Each row has a name. After each piece below comes the name of the row it's from, unless a question asks for something else. Each question is about the rows just above it. Places in a row count from 1.

[142 155  97 120 116  89  99] -> Z698
[ 97 120 119  89 142 105 105] -> Z19
[ 98  93 165  77 102 131 114] -> Z750
[184 157 120  97 148  88  97] -> Z478
Row and place where [ 89 142 105] starts: -> Z19, 4
Where does [ 98  93 165  77 102 131] start? Give its row and place. -> Z750, 1
[142 155  97 120 116  89  99] is in which row? -> Z698
Where does [ 97 120 116  89] start? Give its row and place. -> Z698, 3
Where does [120 116  89  99] start? Give its row and place. -> Z698, 4

[134 129 120 118 119 110 137 108 128 119 116 124 130 126 133 137 137 126
 143 139 129 122 117 125 126 133 130 104 151 142 131 131] : Z656
[124 129 133 130 130 175 145 123 126 128 120 128 126 127 133 131 121 142
 125 117 130 134 157 122 139 119 130 132 113 135 135 135] : Z249
[123 126 129 138 138 125 124 124 131 130 123 111 131 125 117 134 120 127
 111 131 130 132 135 133 144 137 120 123  95 134 137 132] : Z854
[113 124 140 129 136 111 116 125 129 142 133 127 125 131 131 141 123 151
 128 122 126 125 122 117 136 119 135 133 146 139 127 133] : Z225
[117 126 133 124 137 101 131 103 129 129 131 124 130 132 118 103 125 120
 120 123 126 129 138 138 125 124 125 131 130 123 111 129] : Z678
[129 136 132 152 128 147 105 104 130 137 147 133 127 138 122 144 127 134
 126 119 130 129 155 108 134 129 127 116 120 126 130 129] : Z981
Where does [130 175] start? Give its row and place. -> Z249, 5
[123 126 129 138 138 125 124 125 131 130 123 111] begins in row and place -> Z678, 20
Where does [122 117 125] start? Give its row and place. -> Z656, 22
Where does [137 137 126] start? Give its row and place. -> Z656, 16
[134 129 120 118 119 110 137 108 128 119 116 124 130 126 133 137 137 126
 143 139 129 122 117 125 126 133 130 104 151 142 131 131] is in which row? -> Z656

[141 137 105 141 144 132 107 124 141 118 135 134 140 136 142 117]  Z709
[101 112 122 135 148 118 148 112 123 145 167 131 130 138 106 125]  Z214
[130 114 129 114 129 130 122 157 156 124 133 138 112 136 142 117]  Z717
[105 141 144 132 105 124 141 118 121 118 111 122 117 132 129 101]  Z55
[141 137 105 141 144 132 107 124 141 118 135 134 140 142 142 100]  Z179
[111 129 129  82 123 127 141 123 163 147 160 127 126 183 118 160]  Z716
which: [141 137 105 141 144 132 107 124 141 118 135 134 140 142 142 100] -> Z179
Where does [144 132 105 124 141 118 121 118 111 122] start? Give its row and place. -> Z55, 3

[140 137 140 136 146 140 108 136 122 118 140 120 139 127 149 129 134 116
 130 132 120 136 136 130] = Z491
[139 139 135 133 144 144 109 136 118 142 125 116 116 138 121 130 147 144
  98 137 139 105 136 151] = Z357
[137 140 137 133 143 146 111 135 107 123 104 120 129 126 137 126 145 122
 123 122 123 121 122 122] = Z327
[135 133 144 144 107 144 109 136 118 142 125 161 116 138 121 130 147 144
  98 137 139 129 108 139] = Z456
[139 139 135 133 144 144 109 136 118 142 125 116 116 138 121 130 147 144
  98 137 139 129 108 139] = Z616
[128 147 133 128 139 156 119 132 129 119 138 134 129 136 133 121 127 121
 136 122 129 146 126 129] = Z459
[131 132 121 120 123 140 129 126 113 119 114 131 121 141 136 136 139 124
 122 130 131 127 126 123] = Z114
[147 103 133 137 131  92 116 131 111 141 143 122 132 127 139 106 141 116
 127 129 122 127 130 142] = Z911
[130 130 120 119 121 138 131 125  99 145 134 123 134 131 147 125 129 110
 120 125 118 127 137 146] = Z892
Row and place where [129 122] starts: -> Z911, 20
Row and place where [131  92 116 131 111 141] starts: -> Z911, 5
Where do [139 139 135 133 144 144 109 136 118 142 125 116 116 138 121 130 147 144
  98 137 139 129 108 139] appear? -> Z616
Where does [140 136 146 140 108 136 122 118 140 120] start? Give its row and place. -> Z491, 3
[129 126 137 126 145] begins in row and place -> Z327, 13
[136 118 142 125 161] begins in row and place -> Z456, 8
Row and place where [133 121 127 121] starts: -> Z459, 15

[145 130 142 110 143 110 120 133 130 105 145 112 110 118 110 127 112 112
 108 123 127 105 143 108 143 126 120 107 136 136 110 105 130 118 119 114
 137 105 139 133 118 110 137 105 118 110 118 145 145 137 114 126 116 123
 126] = Z595
[110 122 112 129 112 110 133 110 145 105 130 143 120 128 129 124 129 129
 129 126 124 129 112 129 112 124 129 122 117 117 129 129 127 128 119 128
 117 129 115 119 128 129 117 129 126 129 128 110 110 117 128 124 128 126
 124] = Z300
[145 130 142 110 143 110 120 133 130 105 145 112 110 118 110 127 112 112
 108 123 127 105 143 108 143 126 105 130 136 136 107 110 120 118 133 114
 137 105 139 133 118 110 137 105 118 110 118 145 145 137 114 126 116 123
 126] = Z106
[110 121 112 129 112 129 127 119 121 129 110 129 129 128 129 124 129 129
 129 126 124 129 112 129 112 124 129 122 116 117 129 129 127 128 119 128
 117 129 115 119 128 129 117 129 126 129 128 110 110 117 128 124 128 126
 124] = Z789
[ 78 109  84 120  84 120 123 103 110 119  78 121 120 123 120 115 121 121
 119 120 115 119  84 119  84 115 119 109  97  97 119 120 122 123 103 122
  96 119  91 103 123 120  97 119 123 120 123  78  78  96 122 114 123 120
 115] = Z174
Row and place where [126 105 130 136 136 107 110 120] starts: -> Z106, 26
Where do [145 130 142 110 143 110 120 133 130 105 145 112 110 118 110 127 112 112
 108 123 127 105 143 108 143 126 120 107 136 136 110 105 130 118 119 114
 137 105 139 133 118 110 137 105 118 110 118 145 145 137 114 126 116 123
 126] appear? -> Z595
[145 105 130 143 120 128 129 124] begins in row and place -> Z300, 9
Where does [120 122 123] start? Give its row and place. -> Z174, 32
[ 78 109  84 120  84] begins in row and place -> Z174, 1

[119 128  95 129] -> Z859
[132 131 129 128] -> Z181
[141 127 130 113] -> Z453
[148  93 139 131] -> Z100
[130 144 133 132] -> Z812
[125 148  95 179] -> Z898
[128 119 126 126] -> Z416
[125 148  95 154] -> Z811
which: [125 148  95 154] -> Z811
[128 119] begins in row and place -> Z416, 1
[128 119 126] begins in row and place -> Z416, 1
Where does [ 95 154] start? Give its row and place. -> Z811, 3

[127 151  87 143 122] = Z65
[110 115 177 100 100] = Z38
[110 115 122 143  87] = Z871
Where does [122 143  87] start? Give its row and place. -> Z871, 3
Where does [151  87] start? Give its row and place. -> Z65, 2
The row with [110 115 177 100 100] is -> Z38
Row and place where [ 87 143 122] starts: -> Z65, 3
[177 100] begins in row and place -> Z38, 3
Where does [110 115 122] start? Give its row and place. -> Z871, 1

[129 136 123 132 127 137 126 134 125 118 124 128 128 128 129 133 124 130
 133 123 129 138 136 122 133]  Z373
[134 122 134 113 137 131 131 137 128 115 139 120 134 129 131 129 123 125
 134 135 130 133 134 130 129]  Z461
[138 132 138 126 125 126 133 130 125 130 128 135 126 126 120 136 128 125
 129 126 121 139 137 135 131]  Z218
[130 128 128 125 130 131 130 127 126 130 127 129 138 135 138 145 133 130
 129 124 120 127 135 131 135]  Z676
[130 131 130 130 126 130 127 129 138 135 138 145 158 131 136 101 108 158
 122 119 144 147 106 135 161]  Z631
[129 126 131 135 121 130 120 181 139 141 136 129 143 126 141 153 122 123
 133 130 123  86 121 126 116]  Z577
[101 108] begins in row and place -> Z631, 16
Row and place where [130 133 123] starts: -> Z373, 18
Where does [145 158 131 136 101 108 158 122 119 144 147] start? Give its row and place. -> Z631, 12
Row and place where [130 128 128] starts: -> Z676, 1
Row and place where [130 131 130 127 126 130 127 129 138 135 138 145] starts: -> Z676, 5
Row and place where [127 137] starts: -> Z373, 5
Where does [125 130 128 135 126 126 120] start? Give its row and place. -> Z218, 9

[157 109 141 115 148 148 144 170 102 106 111 140 114 145 152 145 165 111
 132 140 149 102 123 170 140 106 149 118 131 140 161 111 144 118 123 153
 106 166] = Z194
[157 109 141 157 148 148 144 170 102 106 111 140 170 145 152 145 165 111
 132 140 149 102 123 170 140 106 149 118 131 140 161 111 144 118 123 153
 106 166] = Z399
[152 145 167 111 145 106 152 145 148 170 102 144 111 148 140 170 114 118
 116 116 115 119 117 114 116 118 115 117 117 116 116 120 118 119 119 117
 120 116] = Z749
which: [157 109 141 157 148 148 144 170 102 106 111 140 170 145 152 145 165 111
 132 140 149 102 123 170 140 106 149 118 131 140 161 111 144 118 123 153
 106 166] -> Z399
which: [157 109 141 115 148 148 144 170 102 106 111 140 114 145 152 145 165 111
 132 140 149 102 123 170 140 106 149 118 131 140 161 111 144 118 123 153
 106 166] -> Z194
Where does [148 148 144 170 102 106 111 140 170 145 152 145] start? Give its row and place. -> Z399, 5
Where does [120 118 119 119 117 120 116] start? Give its row and place. -> Z749, 32

[121 121 120  74 101 127 131 142 127 124 131] -> Z481
[142 135 130 132  88 139 128 112 122 121 127] -> Z614
[129 119 175 127  73 112 124 117 130 123 131] -> Z561
[131 120 139 134  87 133 139 128 128 135 124] -> Z476
[112 117 130  73 175 127 124 119 129 123 132] -> Z154
Row and place where [139 128 128 135 124] starts: -> Z476, 7
[131 120 139 134] begins in row and place -> Z476, 1
[ 73 112 124 117 130 123 131] begins in row and place -> Z561, 5
Where does [112 117 130  73 175 127 124 119 129] start? Give its row and place. -> Z154, 1
[121 120  74 101 127 131 142 127 124] begins in row and place -> Z481, 2

[116 135 120 120 135 144 134 117 136 126 135 116]  Z530
[142 121 137 137 121 111 121 142 119 131 121 142]  Z575
[140 146 119 108 119 105 127 138 121 136 125 145]  Z433
[114 136 119 122 136 149 129 119 135 124 132 112]  Z56
[108 136 114  97 133 136 163  88 147 140 154 117]  Z689
[101 136  97 133 114 150 158  85 149 134 151 108]  Z200
[148 119 140 145 119 108 113 153 115 128 115 145]  Z662
Where does [101 136  97 133 114 150 158  85 149] start? Give its row and place. -> Z200, 1
Where does [136 114  97 133] start? Give its row and place. -> Z689, 2
[ 97 133 136 163  88] begins in row and place -> Z689, 4
[140 145 119 108] begins in row and place -> Z662, 3
Row and place where [131 121] starts: -> Z575, 10

[135 112  71 110 136 115 135 135] = Z521
[121 141 155 139 128 138 127 127] = Z425
[141 155 139 129 122 142 122 121] = Z482
[135 112  71 110 124 148 123 122] = Z377
[112 135  71 132 121 126 123 122] = Z115
which: [135 112  71 110 124 148 123 122] -> Z377
Which row holds [141 155 139 129 122 142 122 121]? -> Z482
[141 155 139 128] begins in row and place -> Z425, 2
Where does [155 139 128 138] start? Give its row and place. -> Z425, 3
Row and place where [155 139 129 122 142] starts: -> Z482, 2
[ 71 132 121 126 123 122] begins in row and place -> Z115, 3

[130 115 126 131 122 133 123 128 145 174 119 131 125 121 131 129 127 126
 120 127 127 116 134] = Z401
[117 149 120 122 115 127 141 121 141 155 137 120 126 102 130 124 126 136
 116 120 132 135 122] = Z740
[123 122 122 136 130 132 119 122 120 153 125 138 128 156 130 131 126 122
 123 122 129 117 132] = Z24
[135 143 142 124 114 129 107 122 134  93 131 109 124 157 127 133 128 123
 130 131 127 138 124] = Z908
Where does [127 127 116] start? Give its row and place. -> Z401, 20
[120 122 115] begins in row and place -> Z740, 3

[ 88 107 128 141 158 167 165 166] -> Z844
[164 147 129 114  99  89  91  87] -> Z559
[168 181 187 177 160 140 148 160] -> Z415
[148 168 182 187 177 160 130 124] -> Z939
[137 140 144 133 140 135 130 124] -> Z824
[148 168 182 187 177 160 138  97] -> Z392
[140 144 133 140 135 130] begins in row and place -> Z824, 2
which: [148 168 182 187 177 160 138  97] -> Z392
Where does [91 87] start? Give its row and place. -> Z559, 7
Row and place where [137 140] starts: -> Z824, 1

